In the rows, zero is written as 128.
One turn moves every row onto another: examples first, then more rows asked
venu: [120 176 144 115 102 110 139 145 133 125 113 127 114 124 112 146  91]
Katom: [116 138 133 132 129 158 121 164  94 146 104 114 116 126 133 124 123]
fedi: [131 124 137 125 120 149 135 156 112 148  83 109 117 119 134 111 104]
Fizo: [117 108 140 121 109 123 112 100 131 142 130 115 128 126 116 113 108]
Ruzo: [118 170 153 128 124 110 137 119 154 114 135 131 109 117 116 150 113]
bam: [121 158 140 132  98 112 114 143 126 133 104  91 102 124 124 133  97]
teg: [115 150 132 125 159 133 144 131 119 132 128 162 113 105 125 134 141]
tifor: [ 98 108 164 123 135 115 136 146 125 134  86 129 135 105 100 153 107]
tugev: [107 135 157 160 153 110 124 141 112 120 105 114 153  91 113 143 107]
zub: [115 129 155 123 116 137 125 104 137 125 150 129 149 133 111 125 108]
vafi: [131 123 147 154 150 155 126 128 134 129 117 100 119 110 142 115 127]
korem: [100 121 171 146 139 132 127 156 118 124  98 108 151 111 108 152 105]
Por: [120 142 133 151 159 146 118 135 108 132 131 121 115 107 140 123 142]
lonik: [133 152 147 137 161 138 156 121 140 119 128 150 131  99 131 125 126]
kezu: [106 123 151 137 151  94 133 132 121 128  95 137 138  85 106 147 111]
Ran: [124 132 125 121 103 107 117 114 107 143 120 124 142 119 113 104  90]
loz: [133 152 137 108 131 131 166 149 117 137  95 160 129 109 118 121 102]
lal: [123 153 142 124 109 122 131 117 115 127 142 138 161 126 110 117  91]
rur: [119 152 149 144 122 113 111 117 149 123 127  96  99 116 129 139 116]
lisu: [112 147 135 104 130 146 147 159 102 145 103 157 116 123 119 135 122]

fedi moves to loz
bam moves to venu
Where do these go?
teg moves to Por
tifor moves to kezu
Ran moves to lal

One turn moves every row onto another: examples first, then more rows asked
foze: [107 136 101 140 157 125 133 135 136 120 134 116 111 146 145 143 117  92
 103 133 117 109 142 149 155]
Fusin: [125 127 170 145 139 158 133 130 152 110 144 125 121 134 115 156 110 117
 132 150 137 129 103 173 173]
Rel: [119 104 157 146 136 124 154 145 135  88 111 122 136 126 126 160  89 127
 129 128 174 113 150 156 146]
lir: [114 126 133 143 180 115 117 128 128 113 151 108 121 150 141 171 114 131
 115 124 157 101 151 131 174]
Fem: [134 128 159 133 138 159 119 143 163 114 139 125 104 120 133 136 103 145
 137 175 128 142 120 159 150]
dato: [115 100 145 120 152 138 144 128 160 149 165  91 113 113 136 159 115 107
 152 112 142 123 151 128 149]
kibu: [124 108 126 165 108 121 152 127 148 139 146  97 130 157 129 164 148 122
 141 130 152 103 148 132 143]
fazi: [112  90 145 160 135 115 128 151 145 135 118 146 109 147 134 158 100 149
 138 153 142 159 155 141 142]
dem: [136 107 133 142 141 125 154 144 156 106 110 111 112 118 140 132  91 127
 151 133 143 117 166 168 128]
puz: [ 95  92 139 145 121 153 141 124 157 115 146 110 104 123 104 138 106 144
 151 150 144 133 140 176 141]
nog: [119 118 115 143 165 128 106 119 145 121 156 101 105 136 164 145 128 130
 136 143 121 110 168 131 146]
Fer: [137 140 140 150 117 130 148 164 130 157 133 117 149 141 126 167 103 134
 123 119 140 105 132 133 150]
seke: [107  98 144 144 131 133 146 123 140 119 141 127 128 129  88 149 110 140
 149 128 139 130 119 185 143]
pizos: [118 106 119 133 118 122 128 144 138 127 148 144  92  93 123 145 130 116
 121 132 131 128 147 114 126]
Kem: [110 104 161 111 154 129 134 142 155 138 153 101 121 106 135 172 103 135
 129 124 160 129 144 104 149]
tir: [108 138 123 125 147 129 112 144 121 114 136 130 123 127 164 144 108 132
  97 152 129 123 149 118 142]
bezu: [128 120 111 134 177 124 108 132 136 125 156 110 111 147 160 146 117 138
 141 138 138 115 167 135 145]
gomu: [104 103 142 139 128 132 133 134 154 112 129 122  96 105  99 138  97 174
 131 155 144 131 135 160 138]
Bil: [140 108 102 149 151 123 130 148 175 150 134  93  98 128 127 152 134 130
 122 143 119 111 127 140 157]
mog: [144 134 177 151 126 105 126 120 156 124 138  92 116 111 132 140  92 146
 139 124 154 116 123 136 151]
vubi: [126 125 151 150 146 134 138 113 164 102 140 119 100 122 114 136 145 131
 156 167 135 121 127 168 151]
gebir: [111 124 142 141 174 111 110 123 126 114 145 113 139 146 146 179 121 133
 111 127 139 107 139 124 164]
zik: [126 133 124 161  99 153 141 157 148 144 142 100 100 124 138 145 106 135
 126 142 145  99 166 127 150]
pinim: [143 132 114 117 139 131 139 164 125 148 145 120 140 119 141 130 126 146
 143 149 153 128 141 134 140]
sut: [130 124 133 149 123 100 142 146 162 142 120  99 118 134 133 163 124 167
 115 148 145 109 145 107 135]
rafis: [116 138 127 144 137 137 159 142 132 128 144  98 111 115 118 146 128 121
 113 135 172  95 138 141 189]
tutin: [105  98 145 178 141 115 149 131 155 135 118 128  91 146 118 163 105 119
 132 133 136 135 152 162 173]
tifud: [105 133 157 170 115 110 124 142 154 144 124 121 130 124 118 143 118 106
 148 142 115 133 111 139 132]
Defu: [106 139 118 143 149 133 134 121 123 121 147 116 122 139 150 147 122  90
 109 125 119 105 142 151 163]
Faz: [140 117 168 154 107 125 120 116 145 119 157  98 123 123 141 134 107 130
 164 128 160 124 133 142 139]
dus: [118 114 131 138 129 109 142 138 132 130 143 144 111 102 106 164 128 102
 109 108 131 119 124 125 144]
movi: [102 129 111 130 146 128 114 152 122 106 134 133 124 146 152 151 111 117
  95 152 140 125 144 122 140]
rataf: [119  90 125 148 128 137 114 156 139 123 148 115 136 145 125 179 140 133
 113 149 166 123 119 117 158]
gerag: [ 90 131 160 175 103 124 115 143 156 124 127 116 107 113 120 142 116 116
 133 158 137 130 126 122 140]
rok: [104 107 155 129 143 125 142 136 152 125 125 120 128 122  94 156  91 164
 131 140 140 136 114 168 144]
Lel: [124 127 169 138 151 122 128 128 149  98 130 137 127 126 112 154 135 154
 140 169 149 131 111 149 146]

gebir moves to Defu
Bil moves to pinim
Where do these go?
tifud moves to Faz
lir moves to foze
Lel moves to Fusin
kibu moves to zik
Kem moves to dus
rok moves to seke
Rel moves to tutin

